In the rows, 128 means zero.
One turn or mirror swaps these rows in pairs. Which row does each one swap with?
Bip: [103 146 112 127  98 127 132  97 115 125 138 127 131 149 101 110 144  82
 108 109 131 122 122 148 131 106]
tev: [ 92 147  96 134 126 122 119 124 126 129 134 163 142 148 157 115 116 103
 105 105 124 134 149 142 154 132]
gibu: [100 138 120 134  88 133 147 119 106 114 125 118 135 145 124 114 136  60
  97 109 142 130 130 140 132 117]
tola: [105 118 132 112 137 138 138 116  88 153 153 138 149 138 133 123 142 110
 101 104 138 128 123 157 141  91]
sokib: [ 78 149 115 144 129 153 146 109  89 122 117 141  94 135 133 119 123 109
 109 111 115 120 128 145 137 136]
zema: [ 85 157 106 134 137 133 118 127 112 127 133 158 133 154 163 120 138 106
 115 105 120 153 137 124 136 121]
Tid: [ 96 134 131 139 132 140 122 135 114 152 128 146 125 109 160 139 143  98
  92 104 131 126 133 153 126 135]
mazab: [ 77 166 123 140 120 143 138 120 101 114 121 129  99 131 144 122 116 112
 105 123 106 133 138 143 140 125]
dutun: [ 79 151  89 134 144 122 123 132 113 129 153 147 130 134 152 114 148  99
 111 104 135 142 145 134 151 123]
tur: [ 80 154 122 149 121 137 133 107  88 122 141 140  99 140 137 129 112 113
 107 134 109 130 143 137 141 131]
kikov: [ 87 151 130 144 124 145 138 116  90 114 142 144 105 130 135 106 102 106
 112 120 115 122 135 158 142 129]
Moviv: [ 86 148 103 160 128 138 138 117 107 113 131 137 104 120 138 113 122 115
 112 121 110 135 133 145 145 128]
gera: [ 81 146 128 130 141 150 139 129 117 174 138 148 122 129 143 137 145 113
  93 102 131 135 134 143 139 128]
dup: [ 93 147  86 135 126 129 120 126 108 135 145 157 136 136 148 118 135  96
 107  96 128 139 158 127 151 140]
zirez: [102 118 134 108 123 127 138 124  84 138 151 129 154 136 130 123 136  96
  90 100 128 127 124 167 122 102]
vid: [ 95 146 126 127 124 146 145 148 106 158 146 139 130 134 157 146 142  86
  82 109 116 141 136 144 140 137]
nekol: [ 99 125 151 129 132 145 140 112  89 153 151 144 132 139 143 130 134 122
  91 108 128 127 137 154 141  97]
Kebud: [ 81 141  94 134 124 126 115 119 107 134 145 162 148 160 150 126 140 105
 115 108 122 132 151 132 137 135]
ditod: [ 94 151 129 131 100 111 146 111 115 120 128 122 128 144 103 118 143  80
  98 105 138 132 124 156 123 113]
Vuli: [ 84 134 119  96 124 128 149 138 105 142 136 117 128 162 126 131 118 106
 112 113 153 137 140 131 148  98]
puf: [ 99 128 133 114 124 135 137 124  85 140 155 124 168 134 134 127 120 103
  86 107 140 135 131 156 126 109]
soku: [ 87 146 116 122 110 124 132 121 115 138 127 140 131 120  99 108 122  69
 101 120 142 116 128 145 123 118]
lofar: [ 86 160  96 135 120 127 137 135 117 138 138 163 146 140 162 122 132 105
 113  92 125 127 138 126 140 119]
Laged: [103 131 129 110 116 139 140 134  84 148 150 135 164 135 133 127 144 103
  87  94 130 141 138 146 123 104]
dorav: [ 83 155 105 155 119 143 143 103  87 111 124 144 119 144 151 127 122  94
 119 118 117 135 147 136 145 113]
Bolo: [ 88 120 122 121 137 144 124 111  92 157 155 133 155 144 124 130 141 118
  91 111 136 122 131 149 134 104]
Nivel: [ 81 140 113 158 131 142 124  97  83 112 134 138 109 125 133 109 128 108
 114 107 120 128 142 142 125 115]
Nesi: [ 86 146  86 127 130 135 137 138 115 126 125 163 128 150 166 132 130 106
  97 119 125 139 149 134 145 126]
Sim: [103 127 124 107 111 123 143 138 111 146 129 127 139 156 124 115 112 100
  93 117 160 138 147 128 142 110]
Somov: [ 85 140 114 131  99 118 133 122 109 141 125 119 124 144 104 119 120  74
 120 121 150 126 121 148 139 112]
Duza: [ 92 147 118 121 100 112 138 105 104 123 144 128 127 150 101 131 141  67
 100 122 134 124 126 145 131 117]
vanob: [ 98 130 113 113 112 122 137 146 104 156 125 128 128 151 133 122 126 115
 108 107 140 128 129 123 147  80]
bomat: [ 90 152 121 132 137 148 138 142 114 154 133 147 130 119 157 143 131  88
  78 102 127 131 143 142 126 135]
Memu: [ 93 145 119 130 113 133 140 108 114 117 129 134 114 142 105 127 147  61
  96 113 140 115 133 143 134 102]
gipe: [ 97 139 128 146 138 157 155 116 106 156 142 143 128 135 164 154 141 102
  88 112 130 125 141 144 138 115]
raz: [101 137 111 126 104 123 154 117 120 114 134 114 131 144 103 122 135  80
 104 117 138 129 118 149 129 102]
golub: [ 99 138 112 115 119 132 145 146 111 140 151 111 127 157 130 119 110 103
 101 111 154 141 146 125 136  97]
muz: [102 136 115 123  99 134 150 108  92 121 129 127 122 148 103 115 138  71
 103 101 134 119 121 150 125 117]
Nug: [ 91 128 121 104 114 124 135 149 104 149 127 123 121 173 136 139 127 101
 106 125 137 138 145 129 142 110]
raf: [ 90 124 113 116 113 127 135 138 103 156 134 122 125 166 122 120 115 104
  95 121 148 139 143 124 145  90]
bom: [ 79 145 104 151 110 140 152 105  87 108 134 128 120 133 145 117 118 111
 111 117 108 121 143 140 128 109]
sab: [105 119  99 103 113 121 132 136 111 148 135 135 139 163 127 115 120 105
 105 124 149 130 131 143 141 102]
Puneb: [ 77 151 118 136 146 144 135 136 116 164 126 139 132 121 146 147 142  98
  83 101 137 132 142 148 132 126]
Tobe: [ 94 147 130 128 103 125 156 124 111 127 131 119 107 142 116 122 127  64
 112 103 143 133 123 151 119 117]
feti: [ 84 135 109 133  97 117 147 116 118 141 131 117 107 131 113 118 137  77
 117 117 130 120 120 150 135 118]
baduf: [ 95 130 117 103 121 119 135 134 116 135 116 126 126 163 134 131 120 101
  95 118 145 136 139 133 155  86]
zanam: [ 89 142 125 138 144 149 136 118 120 163 140 143 116 121 151 146 147  92
  86 112 132 137 140 140 150 128]
nipon: [ 69 139 120 153 134 146 136  99 101 120 122 134 109 140 144 111 121 116
 117 123 135 122 129 147 149 124]
lizi: [ 91 147 120 139 106 124 152 105 115 128 142 125 140 142 118 108 138  71
 117 117 130 109 114 151 123 116]
Dag: [ 69 153  95 134 130 122 137 129 107 132 142 165 143 148 157 120 135  93
 105 103 123 143 147 134 149 132]
vun: [ 98 136 122 110 118 124 122 141 116 149 127 123 134 165 124 118 123  96
 111 114 147 149 126 123 124 103]
rigo: [ 83 146 123 154 120 142 143 117  90 122 120 121 101 125 143 117 124 105
 106 134 107 118 134 130 136 113]
pidig: [ 88 144 135 128 120 132 132 134 116 152 136 148 145 120 138 141 144  84
  72  97 132 121 139 151 125 132]
Feg: [ 98 122 128 120 124 123 127 132  87 154 144 130 157 119 132 127 134  98
  92 110 140 118 119 163 131 121]
Sute: [ 89 153 130 161 120 139 135 102  97 120 127 138 100 136 138 115 124 124
 105 117 114 138 142 148 138 121]
Pizis: [ 90 142 123 144 142 155 139 119 119 163 136 146 110 127 150 144 136 102
  85 104 121 125 140 147 127 129]
gubo: [ 91 153 127 139 130 153 161 104  89 120 135 153 108 135 147 113 123  97
 113 127 113 136 145 139 143 102]
lav: [ 85 147 131 151 129 150 137 109  91 110 135 150 106 133 137 118 128 118
 114 125 115 130 131 142 151 119]
Fepo: [ 81 144 105 131 141 128 135 118 109 128 133 167 134 140 161 115 146 107
 108 111 137 139 154 132 157 130]
fulu: [ 99 145 125 131  94 129 136 121 118 120 134 132 131 141  97 125 133  70
  96 116 144 121 122 141 127 116]
sadi: [108 120 145 120 126 144 146 116 100 139 148 129 149 144 150 135 135 106
 103 103 142 123 131 158 119  95]
per: [112 125 129 124 124 141 143 124  82 154 156 133 157 138 143 121 134 102
  95 101 137 140 136 159 138  98]

Swapped with vid: Bolo
Swapped with Moviv: raz
Swapped with muz: sokib
Swapped with dorav: Somov
Swapped with Vuli: dup
Swapped with golub: dutun
Swapped with Tid: sadi
Swapped with puf: zanam
Swapped with gipe: Feg

One turn or mirror swaps these rows in pairs. Which row does each one swap with?
vide: [123 133 141 150 116 103 100  93 129 103 130 122 150 137 141 141 102 143
 141 127 136 135 124 118 145 121 145 111 145]
rizep: [122  97 119 112 129  84 138 107 127 142 136 144 105 130 115 142 102 133
 129 118 129 153 127 112 116 115 134 127 124]
fomi: [134 114 122 140 160 123 114 119 127 107 125 137 122 120 128 134 109 132
 130 149 171 142 131 120 113 136 117 128 134]
Dosuz: [138 123 139 134 145 127 118 147 125 115 124 153 133 112 116 136 104 126
 121 100 141 139 132 125 140  92 148 113 138]
Lozi: [137 123 139 140 150 117 102 109 127 149 119 133 119 113 108 128 123 160
 142 124 144 138 140 131 136  99 135 122 114]
gibim: [129 115 119 129 104  87 133 108 132 108 131 134 127  89 130 138 112 127
 137 145 140 135 128 125 116 101 125 131 125]
Lif: [137 125 134 147 134  91 134 122 136  94 132 130 118 136 134 137 104 119
 139  96 156 141 121 122 128 138 123 125 129]
Zab: [125 117 115 121 109 127 106 111 130 107 122 137 147 164 133 134 111 124
 130 142 140 140 121 121 147 139 129 131 134]
Geb: [120 115 124 136 103 129 107 107 136 105 125 135 149 161 132 133 109 134
 121 143 136 138 121 126 123 142 129 133 130]
lare: [130 135 123 141 129  68 109 123 131 146 129 134 117 107 132 138 113 128
 130  91 138 136 140 122 133 120 129 129 135]
Tagoz: [136 108 104 106 119 106 125  86 116 135 131 134 131 126 135 141 100 126
 141 128 121 134 111 123 135 104 130 119 147]
tege: [131 130 112 138 128 128 131 124 143 139 138 125 118 105 111 154 122 125
 118 119 139 135 132 123 113 125 126 144 101]
vuvu: [142 133 114 141 140 127 116 113 141 125 128 147 124 103 122 130 113 144
 130 116 121 130 160 141 129 114 128 148 114]
vizi: [127 116 129 147 134  96 115 130 137 112 139 142 106 128 133 136 111 149
 140 118 121 128 146 124 145 134 116 120 104]
Mafu: [128 139 122 132 124 131 116  97 122 131 118 122 162 121 164 144 105 134
 144 125 153 130 132 120 123  94 135 130 135]
Nakan: [123 116 136 142 151 130 119 101 127 132 120 126 126 138 144 118 109 155
 124 129 141 148 138  96 140 116 159 123 125]
dal: [116 115 119 122 122  93 126 107 110 110 118 134 121 142 131 119 111 124
 148 137 123 141 107 123 124 103 129 106 153]
vume: [126 106 141 129 108  98 101 126 115 124 133 142 133 141 112 148 113 116
 116 130 123 143 104 109 120 124 129 109 144]
Tef: [144 111 124 124 118 140 118 119 136 154 128 139 143 127 139 141 110 106
 120 119 168 142 126 116 124 116 116 129 136]
Liku: [136 116 130 131 122 125 110 121 123 126 124 135 146 137 127 141 112 127
 134  63 133 141 130 117 131 121 132 127 133]
vagak: [113 126 119 129 137 113 115 112 138 135 131 127 123  82 130 137 111 134
 125 139 166 140 133 119 135 102 145 136 130]
rab: [126 114 127 132 120  99 131 107 127 107 138 125 141 131 151 148 108 140
 136 147 124 136 153  93 124 129 145 125 124]
mife: [127 123 114 129 107 149 124 119 127 122 129 129  95 116 132 129 118 124
 132 106 148 144 132 116 131 131 126 133 135]
Bebif: [129 118 141 128 119 133 126 122 121 155 123 140 119 105 131 140 111 123
 128  87 127 133 124 123 109  95 130 126 120]
Paro: [121 132 121 132 140 117 138  78 132 129 127 130 129 123 156 119 110 153
 144 116 147 135 131 122 145 107 136 135 130]
masip: [127 134 130 136 118 117 119  86 121 115 146 129 133 115 145 157  94 135
 130 113 128 107 132 130 122 110 134 113 127]
Lovu: [143 134 124 131 119 135 116 117 126 138 129 132 133 113 131 134 110 125
 133  91 139 135 128 122 115 162 127 131 125]
Tud: [109 119 130 120 151 105 104 110 141 132 131 137 114 141 126 124 117 137
 129 160 157 138 133 114 133 129 136 132 141]
vebo: [131 122 154 117 132 127 118 122 128 110 123 137 123 156 131 124 113 139
 129 143 158 142 122 123 123  89 134 109 121]
toda: [116 121 120 144 149 148 100 118 129 145 126 137 132 143 127 133 116 127
 127 147 124 145 130 121 125 103 145 119 148]
Fimob: [130 124 137 124 156 117 114 121 122 109 125 137 112 114 119 136 116 130
 127  77 154 143 134 124 121 100 132 122 124]
Gozik: [109 133 115 139 118 106 116 107 130 147 121 108 140 135 113 120 119 136
 151 124 154 157 112  99 110 117 128 125 130]
pif: [106 109 130 146 138  90 109 117 133 154 131 133 123 110 128 128  94 105
 126 105 137 134 134 120 133 121 147 127 135]
Gugin: [130 136 113 127 130 128 117  94 130 145 112 139 131 129 130 118 117 141
 129 122 148 149 142 117 111  84 150 148 140]
pof: [150 129 133 126 109 109 103 125 133 119 137 150 134 109 133 149  96 129
 139 122 150 122 157 143 113 121 129 129 120]
kube: [133 125 133 131 125  92 125 112 119 163 128 127 151 122 135 142 115 142
 136 144 109 128 132 127 120 111 140 127 115]
Rubu: [126 145 117 128 128 133 116  81 131 134 139 118 148 117 135 143 126 141
 125 114 147 124 137 118 137 118 125 144 132]
Kugol: [136 112 127 118 123 128 123 117 123 102 126 143 135 120 124 133 113 113
 133 132 151 141 125 115 131 151 150 121 152]
Buzo: [148 131 125 119 114 110  98 114 117 148 130 141 140 115 103 143 121 133
 136 112 151 143 124 136 103 111 111 134 134]
Zor: [129 116 130 126 125  91 120 115 127  94 122 135 126 176 129 137 115 132
 133 127 161 141 130 114 123 109 132 128 131]
Dutuf: [130 122 106 143 118 118 131 131 118 113 116 134 157 140 138 136 122 124
 137  90 164 147 127 118 119 118 139 130 128]
domuz: [121 126 140 133 108  86 103 107 127 114 141 144 129 124 144 153 100 133
 145 120 129 114 134 144 126 126 119 111 128]
kobaz: [125 128 129 140 136 131 102 158 123 143 111 125 146 125 128 135 119 121
 141 111 151 150 115 119 112 106 129 121 136]
bos: [114 114 119 128 119 103 120 101 116 139 108 127 141 143 133 137 108 132
 141 128 152 159  94 109 132 104 138 115 143]
Sal: [130 119 140 137 126  97  99 143 127 114 110 141 143 143 126 118 126 115
 124 123 127 145 121 128 114  90 130 118 148]
bon: [127 120 108 112 130 116 134  93 127 136 130 144 125 107 118 134  99 130
 150 117 156 150 112 123 123  94 134 132 143]
Sut: [139 132 121 140 148 116 121 111 123  99 124 134 129 170 130 134 110 132
 123 100 149 137 130 122 105 104 134 126 133]
zafu: [131 109 122 104 139 103 125 117 131 136 139 153 121 139 109 127 123 119
 112 120 139 165 128 111 106 122 125 125 144]
latop: [143 126 117 129 139  80 112 122 141 137 120 135 133 148 131 132 120 142
 115  92 119 140 130 120 120  97 120 132 118]
vopat: [133 125 152 145 131 123  91 135 120 123 128 115 148 118 128 152 120 131
 115 136 142 113 132 115 131 126 130 117 121]
Zibes: [118 124 127 163 121 135 103 119 132 134 102 129 130 134 148 130 111 151
 127 118 127 146 141 130 137 110 151 138 116]
pep: [132 137 137 137 131 100 109 135 137 155 122 134 149 133 134 132 115 131
 126  92 131 134 129 116 127  80 134 129 128]
lizot: [129 134 149 158 136 101 119 134 143 117 123 133 141 120 146 129 128 160
 130 126 130 137 136 113 124 131 136 113 108]
zoku: [119 109 130 135 131  94 105 143 117 132 102 143 119 144 117 122 121 121
 132 135 131 142 126 124 112  96 148 121 146]
kegeg: [113 125 116 126  92  88 121 116 137 134 128 136 125  99 134 141 118 129
 123 141 141 133 127 120 104 111 121 128 125]
Zilu: [125 123 117 138 106  63 114 121 138 115 125 135 140 123 134 141 113 128
 113 105 124 134 139 120 118 110 127 133 119]
rep: [136 132 118 149 134  66 126 113 132 127 130 138 120 127 132 128 113 139
 132 156 137 134 133 124 115 124 128 139 127]
Kuvin: [120 129 115 144 158 120  95 105 138 116 125 138 114 102 133 133 114 126
 137 150 119 137 127 125 131 122 130 117 142]
Zimu: [139 119 117 144 127 123 113 138 140 112 114 112 142 131 124 154 126 109
 119 125 133 139 117  98 123 123 128 136 110]
lagon: [122 131 144 118 142 106 112 125 127 105 121 142 126 144 127 129 121 126
 125 113 119 142 119 136 111 154 128 119 129]
gatul: [130 122 121 113 129  98 142 104 136 107 148 127 117 116 141 141 118 127
 127 141 113 125 122 116 126 113 119 130 118]
Vufog: [138 116 119 128 139 103  95 125 130 106 121 144 154 156 123 139 116 129
 129 121 100 145 129 126 112 116 134 131 139]
Sef: [135 156 115 132 119 130 136 118 137 121 123 135 155 107 139 132 110 147
 135 135 159 140 121 126 127  98 127 128 130]
Kef: [129 113 129 125 121 165 128 120 129 123 123 132 140 146 133 130 118 124
 121 126 128 143 118 111 134  99 122 124 129]
bamuv: [102 131 129 140 134 110 118 101 120 120 136 138 125 101 145 123 121 146
 132 109 142 126 131 133 147 105 145 103 135]
pepar: [129 112 135 150 131 105 122 126 130 108 144 134 100 132 127 128 112 141
 137 125 118 117 150 122 134 136 128 122 117]
gazen: [114 114 121 125 136 144 123 109 137 118 119 139 128 132 131 134 106 147
 124 161 132 146 124 127 126 140 122 130 129]
ruga: [130 102 131 147 169 139 124 118 118 130 123 140 129 139 132 140 110 130
 136  88 136 142 127 123 128 111 127 127 128]
por: [134 105 144 133 144 105 124 114 122 155 127 141 126 130 142 133 110 128
 118 141 153 137 131 119 131  74 130 127 129]
kan: [138 122 132 139 131 125 113 150 131 127 131 127 126 131 119 142 120 133
 120 123 117 121 159 113 133 140 126 136 120]
zisaz: [124 139 126 120 112  89 107 113 129 162 122 131 147 155 135 131 117 133
 131 126 113 137 128 124 117 116 132 129 140]
Refi: [127 108 137 135 117 107 105 145 130 146 128 129 140 127 120 163 111 129
 144 123 136 126 127 113 114 144 120 125 111]

Swapped with tege: toda
Swapped with Sef: Dosuz
Swapped with Bebif: Gugin
Swapped with zisaz: rizep
Swapped with fomi: vopat
Swapped with kan: gazen
Swapped with domuz: Zor
Swapped with vizi: Zab
Swapped with lare: bos
Swapped with vebo: pof
Swapped with kobaz: vagak

